In the rows, zero is written as 128.
Turns, then the turns between two rows, first turn first; the first pair answered
turn T:
[118 121 128 136 112 117 167 130]  ->  [118 119 127 118 102 125 158 116]
[102 109 161 117 139 104 156 156]  ->  [103 103 162 100 120 108 154 143]
[138 135 128  79  96 137 133 129]  ->  [135 142 122  78 118 148 110 121]
turn Y:
[107 107 158 120 140 110 168 150]  ->  [151 115 128 148  91 128 166 107]
[127 133 117 165 149 102 188 153]  ->  [123 124 124 141 120  99 199 148]
[139  88 125  89  95 145 145  76]  ->  [152 123  96 155 172 156 106  84]
[150 153  91 152 177 157 103 143]  ->  [104 117 143  66 147 131 139 169]
turn F:
[110 124 124  87 129 143 114 109]  ->  [135 137 102 126 133 151 104  98]
[149 131 109 170 141 109 153 142]  ->  [124 110 139 119 124  99 169 156]
[127 125 129 144 135 118 137 140]  ->  [128 121 130 141 126 117 143 138]
Then:
Between the rows of a pair lie two turns.
[158 171 109 188 169 126 120 116]  ->  [166 151 125 184 112  99 176 132] : T, T
[118 167 137 144 174 119 120 144]  ->  [125 174 128 153 166 128 112 129] : Y, F
[122 130 119 127 152 142  93 116]  ->  [110 118 134 100 142 134 102 122] : F, F
[143 105  77 191 127 144 133 148]  ->  [148  95  78 171  87 149 140 127] : F, Y
[118 134 138  74 138 139 100 105]  ->  [114 146 134  99 179 132  97 125] : F, Y
[103 105 140  97 159 115 118 140]  ->  [110 110 135 126 171 105 129 155] : F, Y
[140 116 124  94  70 145 131  91]  ->  [120 127 120  82 129 163  85  90] : T, F
[ 84 130 146 111 168 125 113 144]  ->  [124 114 137 108  73 126 151 110] : T, Y
[167 149 103 187 140 145 115 104]  ->  [103 124 161 134 180 106 147 173] : T, Y
[135 135 103 103 107 145 111  92]  ->  [125 139 106 100 136 147  94  99] : F, Y
[151 149  87 137  83 137 114  84]  ->  [ 90 150 120 117 187 118  94 144] : T, Y
[ 98  98 141 103 121 124 135 115]  ->  [125 122 109 152 141 144 109  93] : T, F
[136 162 118 197 149  95  99 124]  ->  [153 154 113 197 105  93 117 111] : F, Y
[118 122 124  85 121 146  96  96]  ->  [109 131 122 100 162 142  87 114] : F, Y
[133 127 130 145 110 114 156 138]  ->  [123 128 134 145 129 111 155 150] : Y, Y
[106 141 132 143 183 124 106 152]  ->  [ 89 121 159  99 149 112 130 159] : F, F
[117 141 145 178 143  89 131 142]  ->  [108 142 146 169 157  90 121 144] : Y, F
[106 125 135 114 176 127 107 144]  ->  [112 116 142 127 153 105 144 167] : T, T
[140 122 132 149  74 104 173 140]  ->  [145 156 100 189 148 132 110 124] : T, Y
[129 140 129 161 163 121 141 154]  ->  [147 135 124 166 126 119 160 148] : F, Y
[126 130 123 144 166 132 115 134]  ->  [150 123 115 137 105 140 127 104] : Y, Y
[ 98 137 135 131 172 125 115 156]  ->  [150 147  98 161 115 145 116 107] : Y, Y
[129 133 125  96 100 166 105  99]  ->  [101 131 143  83 142 154 103 130] : Y, Y
[127 143 117 106 125 155  88  96]  ->  [127 148 114 115 140 153  84 101] : F, T
[148 165  99 144 117 140 122 148]  ->  [118 156 121 123 139 123 132 179] : T, Y
[109 133 125 120 182 161  77 135]  ->  [116 126 138 162 173 118 143 187] : T, T
[ 94 130 147 101 160 135 103 142]  ->  [156 142 110 174 106 135 135 120] : T, F
[123 126 133 119 100 148 123 114]  ->  [118 137 126 133 134 154 103 117] : T, T
[ 80 110 165  83 170 108 124 166]  ->  [145 122 113  93  79 157  93  67] : Y, T
[126 132 127 135 123 142 121 121]  ->  [128 129 128 138 118 138 130 121] : Y, F
[140 136 106 182 135 120 138 137]  ->  [ 97 113 147 116 132 105 150 161] : T, F
[149 132 121 163 103 131 131 119]  ->  [120 135 137 154 158 121 119 148] : T, Y
[ 85 106 149  86 146 138 106 136]  ->  [101 116 129  94 144 158  80 106] : Y, F
[115 134 140  94 136 136 111 132]  ->  [149 151 113 151 134 142 114 123] : F, T
[153 119 127 121  66 112 173 123]  ->  [146 133 113  91  95 153 104  76] : T, T
[133 148 127 103  81 129 134 103]  ->  [115 154 129  93 125 142  99 101] : T, F
[ 70 131 167  84 181 120 130 174]  ->  [ 85 151 141  88 194 156  78 129] : Y, F
[ 98 126 169 123 136  92 172 190]  ->  [ 79 137 167 101 178 113 125 176] : Y, F
[116 122 134 108 138 141  98 126]  ->  [117 128 134 133 157 126 111 151] : T, T
[139 140 136 126 109 134  93 122]  ->  [146 139 136 134  99 128 105 123] : Y, F
[138 136 115 180 170 141 118 140]  ->  [144 134 113 188 159 137 129 140] : Y, F
[136 112 122 138 128 117 147 155]  ->  [136 107 123 110 102 128 136 132] : T, T
[154 136 109 141 102 146 118  90]  ->  [112 114 145  79 106 133 126 114] : T, F
[142 145 119 179 123 113 150 154]  ->  [ 97 131 152 118 146 104 142 174] : T, F
[143 110 125 159 130 141 123 119]  ->  [120  98 148 139 141 126 137 142] : Y, T
[ 75 143 142 112 184 122 137 147]  ->  [141 157 101 191 130 123 167 124] : T, F
[171 114 110 151  67 108 165 114]  ->  [ 91 112 148  67 172 122  94 136] : T, F
[135 142 139 130 148 159  73 117]  ->  [144 128 143 107  98 159  90 103] : Y, Y
[112 151 142 132 172 111 132 147]  ->  [141 149 129 160 131 107 158 141] : T, F
[120 123 143 127 114  98 195 167]  ->  [169 154  91 180 113 137 150 109] : T, Y
[129 130 120 116 103 102 141 108]  ->  [114 138 119 108 146 115 110 106] : T, F
[158 125 116 184 107 119 148 157]  ->  [141 133 123 184 149 117 133 173] : T, Y
[ 97  97 166  98 156 120 132 173]  ->  [105 102 160 129 162 112 144 184] : F, Y
[107 120 177  92 186  97 173 172]  ->  [123 124 170 121 176  89 191 179] : F, Y
[157 147 102 162 162 144 115 153]  ->  [174 141  97 170 128 143 131 143] : F, Y
[142 110 141 111 147 108 125 145]  ->  [166 116 124 139 131 110 129 134] : F, T
[107 136 120 128 151 126  83 109]  ->  [ 95 112 145  97 113 103 124 128] : T, Y
[156 122 110 155 110 125 150 119]  ->  [129 130 117 155 169 122 130 141] : T, Y
[148 119 146 133  85 118 173 129]  ->  [166 137 121 176 114 131 154 121] : F, F
[143 154  92 208 187 144 101 152]  ->  [ 85 131 137 129 215 131  98 186] : F, F
[155 122 109 127 114 140 122 107]  ->  [130 110 130  91 118 132 123 120] : T, F
[129 136 112 164 116 150 148 136]  ->  [114 123 133 133 100 140 161 143] : Y, Y
[146 122 127 116  96 146 116  92]  ->  [106 113 155  87 138 131 117 129] : Y, Y
[149 134 111 156  90 126 161 120]  ->  [ 90 126 144  87 152 129 124 139] : T, F
[153 144  98 158 103 132 147 116]  ->  [114 123 136 102 100 111 165 145] : Y, Y
[122 119 133 116 126 107 107 140]  ->  [127 123 131 115 129 113  98 131] : Y, F
[114 129 141 127 148 130 118 130]  ->  [125 119 142 120 109 126 137 121] : T, Y
[ 71 106 178 101 206 107 120 173]  ->  [ 89 127 149 108 219 149  63 125] : Y, F
[126 121 131 118 108 153 145 128]  ->  [124 128 123 121 126 161 122 123] : T, T
[139 128 118 108 108 137 137 106]  ->  [117 138 122 111 163 134 120 129] : F, T
[149 125 144 123 135 109 141 137]  ->  [140 125 148 113 145 111 133 138] : Y, F
[119  93 146 101 132 120 105 117]  ->  [129 106 129 134 161 127  90 117] : Y, Y
[139 125 106 136 149 141 116 123]  ->  [122 118 118 113 157 138 116 130] : F, F
[126 125 125  97 134 169  61  98]  ->  [143 135 110 128 135 171  62  94] : F, T
[ 97 100 135  98 122 137 108 120]  ->  [ 91 108 133 114 154 132 103 136] : F, Y
[ 93 116 144  85 142 140 113 135]  ->  [122 141 110 139 160 158  92 117] : Y, Y
[ 97 108 170 136 151 101 159 189]  ->  [132 139 127 200 179 125 128 163] : T, F
[125 141 141 149 146 147  94 147]  ->  [109 128 158 119 137 138 102 155] : F, F
[125 146 115 131 181 152  58 111]  ->  [148 125 114 102  83 158  86  72] : Y, Y
[128 127 119 105 113 146  99  94]  ->  [134 122 121 110  94 140 115  94] : T, F
[117 106 103 106 122 149  85  78]  ->  [ 86  97 129  86 150 132  97 114] : T, Y
[132 135  98 154 137 149 126 122]  ->  [ 99 116 131 117 142 131 143 155] : Y, T
[132 129 122 163 109 111 169 134]  ->  [118 124 135 148 117 102 173 147] : Y, Y
[121 162 103 140 160 128 157 160]  ->  [112 140 119  83 104 129 169 139] : Y, T
[167 144 103 169 135 145 101 109]  ->  [170 137 109 185 124 126 134 129] : T, T
[138 129 145  96  75 139 115  94]  ->  [136 123 151  95  68 128 129 104] : Y, F
[115 138 128 150 184 133 116 160]  ->  [125 109 143 122  94 114 175 153] : T, Y
[158 146  93 153 121 152 112 100]  ->  [108 120 135  70 124 147 108 113] : F, T
[103 116 145 103 115 144 123 125]  ->  [108 133 130 135 151 148 104 131] : Y, Y
[130 143 113 188 189 123 112 143]  ->  [125 106 147 151 106  88 186 165] : T, F
[157 139 105 122  94 168  98  66]  ->  [113 148 131 159 208 127 111 160] : Y, T
[137 122 111 134 177 155  83 126]  ->  [160  95 123 137  81 125 161 134] : T, F
[159 141 123 187  91 108 152 122]  ->  [153 130 128 143  60 119 144  97] : F, Y
[117 125 125 132 177 131 126 166]  ->  [123 106 131  78 104 144 129 124] : Y, T
[ 70 122 148  91  82 107 150 130]  ->  [ 74 156 122 157 179 116 110 147] : Y, Y
[102 105 146 129 132  88 174 165]  ->  [159 127  95 174  94 121 150 100] : T, Y
[ 68 133 159 116 219  91 111 192]  ->  [117 110 136  39  54 142 100  69] : Y, T
[123 111 152  82  69 121 162 128]  ->  [ 97 141 148 130 193 118 123 174] : Y, Y
[147 154 101 221 192 142 113 145]  ->  [114  96 167 136  97  90 206 187] : T, F
[111  95 181  88  95 108 173 139]  ->  [131 136 145 189 183 109 150 163] : F, T
[138 119 152 120 131 134 139 132]  ->  [144 121 147 128 125 134 142 128] : F, F
[145 142 143 106 102 133 126 112]  ->  [133 145 147  98 124 137 113 116] : F, Y
[165 133 116 196  85 104 173 131]  ->  [ 84 103 177  84 123  91 158 165] : F, T
[109 108 139  80 100 121 136 123]  ->  [106 126 127  86 147 140  94 113] : T, T
[138 139 100 147 134 118 123 126]  ->  [113 124 124 114 134 105 135 147] : Y, T
[127 144 125 149 177 115 106 147]  ->  [146 125 132 153 110  93 162 153] : T, F
[145 126 116 123  83 135 140 100]  ->  [136 117 129 117  81 121 159 121] : Y, F
[158 143 110 128 150 165 115  85]  ->  [110 124 154  87 174 133 141 141] : T, Y
[174 148  84 144 191 105 137 133]  ->  [180 146  84 150 180 101 147 135] : Y, F
[152 133 111 112  86 158 105  87]  ->  [158 125 120 122  64 141 138 104] : Y, F
[116 145 117 160 157 119 129 143]  ->  [121 128 127 145 109 106 164 146] : T, T
[143 124 116 149 109 101 128  97]  ->  [119 128 124 147 161  98 113 119] : T, Y
[116 118 145  93 107 137 125 120]  ->  [141 141 115 149 134 149 104 110] : Y, T
[142 120 127 143 111 129 118 141]  ->  [131 112 135 128 113 125 123 149] : Y, Y
[133 162 129  90 145 137  83 119]  ->  [136 168 133 135 172 113 112 159] : T, T
[143 123 106 121 105 137 118  80]  ->  [123 133 116 156 178 114 124 136] : Y, T
[135 106 146  91 100 129 130  92]  ->  [129 127 134 111 160 144  89  93] : T, T
[133 121  88 188 127 146  89  52]  ->  [ 59  98 150 150 196  97 126 151] : Y, T
[ 77 113 165  75  94 105 161 149]  ->  [ 70 124 153  54 123 138 104 113] : T, T
[112 143 130 129 159 139 116 123]  ->  [121 144 125 153 158 134 129 130] : F, Y
[127 119 133 122 114 129 128 116]  ->  [120 126 132 134 146 128 119 128] : F, T
[108 127 136 123 153 129 119 134]  ->  [119 132 126 127 149 137 108 118] : Y, F
[138 124 110 146  91 128 154 151]  ->  [134 140 100 164 144 142 121 150] : T, Y
[136 117 132 115  87 120 151 124]  ->  [152 137 110 167 126 123 138 129] : Y, T
[137 139 119 151 103 114 144 149]  ->  [123 134 131 137 109 107 148 160] : Y, Y
[133 118 137 105 125 153 118 114]  ->  [130 129 132 129 158 150 112 130] : T, T
[129 115 122 136 148 143 108 118]  ->  [129 111 126 153 148 127 134 140] : T, T
[110 138 117 127 171 148  83 106]  ->  [ 89 120 142  83 151 137  99 114] : F, F
[170 141 103 179 131 133 124 118]  ->  [174 132 110 173 104 125 145 121] : T, T
[138 129 125  93  85 153 163 104]  ->  [115 130 133  67 116 162 139 105] : F, Y
[138 116 119 135 135 176  92 122]  ->  [154 113 115 151 111 171 111 119] : Y, F
[133 132 109 146 136 141  96  89]  ->  [113 117 127 102 122 138  98  90] : F, T
[123 128 125 140 159 152  88 111]  ->  [ 99 100 160  99 125 123 134 141] : T, Y
[149 117 122 133 136 137 117 135]  ->  [140 116 127 124 144 134 116 140] : F, F
[139 108 123 125  95 136 153 115]  ->  [151 122 106 156 118 147 135 111] : F, F
[147 124 114 132 135 146  94 118]  ->  [122 115 139 117 158 127 107 149] : Y, T
[130 144 117 145 156  97 114 143]  ->  [141 130 120 117  90 100 134 118] : F, T
[117 128 148  91 126 141 125 151]  ->  [150 144 118 122 115 161 108 116] : Y, T
[100 110 128 137 117 126 164 130]  ->  [113 118 118 154 114 131 163 124] : F, F
[111 141 133 122 132 126  88 104]  ->  [134 136 130 139  86 114 122 101] : T, F
[ 95 143 149  81 129 140 138 172]  ->  [ 98 152 138  78 143 159 107 149] : Y, F
[142 139 118 170 128 138 130 126]  ->  [121 141 128 155 160 137 118 138] : F, F
[ 92  94 132  88 125 128 100 119]  ->  [116  99 115 102 101 138  99  92] : T, Y
[126 110 144 123 115 104 163 140]  ->  [121 111 139  92 108 130 128 106] : T, T
[136 105  96  98 100 131 100  86]  ->  [144 113  87 116 116 136  91  84] : F, F
[139 133 122 163 124 117 145 140]  ->  [128 134 125 162 147 119 132 146] : F, F
[148 122 112 168  86  77 180 133]  ->  [144 117 107 105  56 114 135  73] : T, T
[150 122 105 150  99 107 165 131]  ->  [119 112 130 125 127  93 169 160] : Y, Y
[112 153 103 112 148 156  57 152]  ->  [ 97 138 121  79 135 150  65 159] : Y, T
[159 125 119 145  80 139 136  97]  ->  [148 114 137 138  77 119 165 126] : Y, F
[120 142 116 177 127 112 143 192]  ->  [107 137 123 162 135 111 140 199] : F, F
[112 128 137 158 144 111 148 144]  ->  [105 130 139 150 157 115 135 142] : Y, F
[110 120 144  93 121 149 117 128]  ->  [126 126 130 107 110 159 112 108] : T, Y
[ 89  81 152 102 137  98 160 186]  ->  [140 125  91 201 180 125 119 156] : Y, Y
[147 129 110 137 116 134 146 133]  ->  [135 125 120 133 133 126 153 150] : Y, T
[142 121 105 176 100 115 172 119]  ->  [135 135 100 191 155 123 142 126] : F, F
[124 117 125 110 144 134  93 117]  ->  [145 124 112 135 127 137 100 107] : F, T
[100 129  94 195 154  98 140 189]  ->  [106  95 112 124  44 100 170 150] : F, T
[123 107 136  90  60 141 117  83]  ->  [ 95 140 133 144 197 134  80 135] : F, T
[156 148 113 165 125 119 134 111]  ->  [156 141 116 147 102 125 134  98] : F, Y
[118 128 138 112 124 124 124 144]  ->  [128 125 134 121 104 123 133 139] : F, F
[103 112 151  68 117 132 102 116]  ->  [115 140 128 123 177 139  73 123] : Y, Y
[115  98 137  82 131 146 117 122]  ->  [136  97 127  95  97 145 131 109] : F, F
[152 133  98 100  88 185  81  36]  ->  [ 94 138 124  80 190 178  51  84] : F, T
[131 133 114 162 145 131 131 123]  ->  [134 123 120 156 118 120 154 126] : T, T
[ 90  98 154  52  76 127 124 118]  ->  [ 89 103 149  48  89 138 103 106] : Y, F
[113 100 142  89 112 114 142 149]  ->  [105 103 143  89 132 114 132 155] : F, Y
[110 101 144 105 148 123 130 158]  ->  [118 103 139 126 155 118 136 165] : F, Y
[103 128 140  85 140 130 112 132]  ->  [133 141 112 113 127 150  95  99] : Y, T
[108 112 152  90 117  92 156 129]  ->  [ 98 115 150  75 142 107 128 121] : Y, F
[ 98 135 137 102 184 143  83 121]  ->  [106 128 135  78 142 153  81  95] : Y, T
[121 114 138 153 131 111 170 154]  ->  [120 110 142 141 117 112 174 151] : F, T
[165 127 118 169  89 155 132 122]  ->  [119 134 139 158 174 145 110 167] : T, Y
[139 140 151 117  73 135 163 105]  ->  [150 166 129 184 135 134 151 127] : Y, T
[ 88 105 171  68 101 104 166 157]  ->  [ 79 117 159  43 126 139 106 119] : T, T
[115 121 117 124 134 144 109 124]  ->  [128 116 114 133 105 136 132 122] : T, F
[150 143 110 141 135 118 151 129]  ->  [131 131 127 117 130 110 161 143] : Y, T
[139 126 127 167 115  82 146 147]  ->  [135 133 125 174 136  85 134 152] : F, F
[118 118 128 138 122 118 155 162]  ->  [141 130 106 159 111 136 140 133] : T, Y
[139 130 116  91 122 125 105 108]  ->  [143 133 113  98 119 124 106 107] : F, F
[196 120 102 154  96 187 105  61]  ->  [165 134 107 154 178 193  64  82] : F, F
[125 108 159 108 100 109 126 104]  ->  [109 110 162  98 125 112 109 109] : F, Y
[101 134 122 159 166 125 110 137]  ->  [102 108 141 130  97 105 159 142] : T, Y
[122 150 121 113 137 135  87 125]  ->  [137 151 109 129 118 139  93 114] : Y, F
[159 163 107 127 140 138  93 117]  ->  [172 159 103 141 112 129 117 119] : Y, F
[104 121 137  56 175 149  63 132]  ->  [106 130 141 120 213 114 105 193] : T, T
[116 136 123 130 156 138  76 130]  ->  [104 120 139  96 136 134  87 134] : Y, T
[149 113 120 165  75 129 193 155]  ->  [147 117 117 179  93 124 193 167] : Y, T
[111 108 134 105 128 141 101 130]  ->  [122 113 123 112 122 149  96 117] : Y, F
[ 96 127 151 100 113 107 134 139]  ->  [124 129 134 122  82 111 148 124] : F, F
[137 131 124 137 103 131 135 118]  ->  [129 136 129 150 134 121 135 142] : Y, T
[161 139 107 191 104 118 161 136]  ->  [126 110 148 131  85  99 182 158] : Y, Y
[156 142 114 142  91 118 110 126]  ->  [111 132 142  97 126 111  98 149] : F, T
[175 151 109 170 136 156  88  72]  ->  [127 100 174  76  72 111 157 113] : T, F
[145 160 123 133 140 132 109 106]  ->  [155 157 121 144 121 125 125 109] : Y, F
[101 128 148  79 149 149  89 123]  ->  [124 134 126  99 131 165  77  96] : Y, F
[169 142  98 185 114 114 154 139]  ->  [125 117 143 133 118  89 178 178] : Y, T
[124 133 108 141 156 120 133 128]  ->  [111 125 121 119 156 114 139 135] : F, F
[144 147 103 133 171 136  89 131]  ->  [112 119 137  73 151 121 111 147] : Y, T
[129 113 138 132 152 128 132 167]  ->  [139 104 133 106 100 140 128 130] : Y, T
[109 129 151  66  99  98 131 112]  ->  [104 147 139  78 153 116  88 105] : T, T
[110 101 143  98  67 143 164 128]  ->  [ 93 100 153  79  88 144 154 136] : Y, F
[101 122 145  96 150 145  93 105]  ->  [102 131 145 138 183 124 115 143] : T, T
[103 124 118  87 121 148  63  95]  ->  [107 116 120  80  97 143  76  92] : F, F
[ 99 134 143  96 172 134 100 157]  ->  [121 147 122 110 163 156  75 123] : Y, F
[122 119 132 121 139 150 119 115]  ->  [136 117 126 135 116 142 135 112] : T, F
[101 141 125 132 202 133  93 142]  ->  [110 123 142 152 160  93 167 181] : T, T
[136 118 117 138 161 118  97 127]  ->  [149 120 112 148 150 120 102 119] : Y, F
[140 116 114 145 111 151  94  78]  ->  [102 106 137 105 143 145  84  98] : F, T
[126 138 120 157 124 129 124 137]  ->  [131 137 119 151 108 129 128 131] : F, Y
[161 141 121 165 124 117 141 128]  ->  [121 120 155  91 114 112 139 137] : F, T
[149 127 113 152 139 158 128 103]  ->  [129 104 141 102 106 145 153 111] : Y, Y
[141 121 134 127  89 122 151 118]  ->  [155 135 116 160 112 131 133 114] : F, F
[125 142 114 162 129 117 153 107]  ->  [116 137 123 158 131 106 164 120] : Y, F
[ 75 115  99  92  87 104 123 103]  ->  [ 61 134  97 121 159 102 101 128] : Y, Y
[130 120 146  78  85 128 131 120]  ->  [130 155 127 149 179 126 106 153] : F, T
[138 137 111 151 144 134 112 121]  ->  [116 132 126 127 159 130 108 133] : F, F
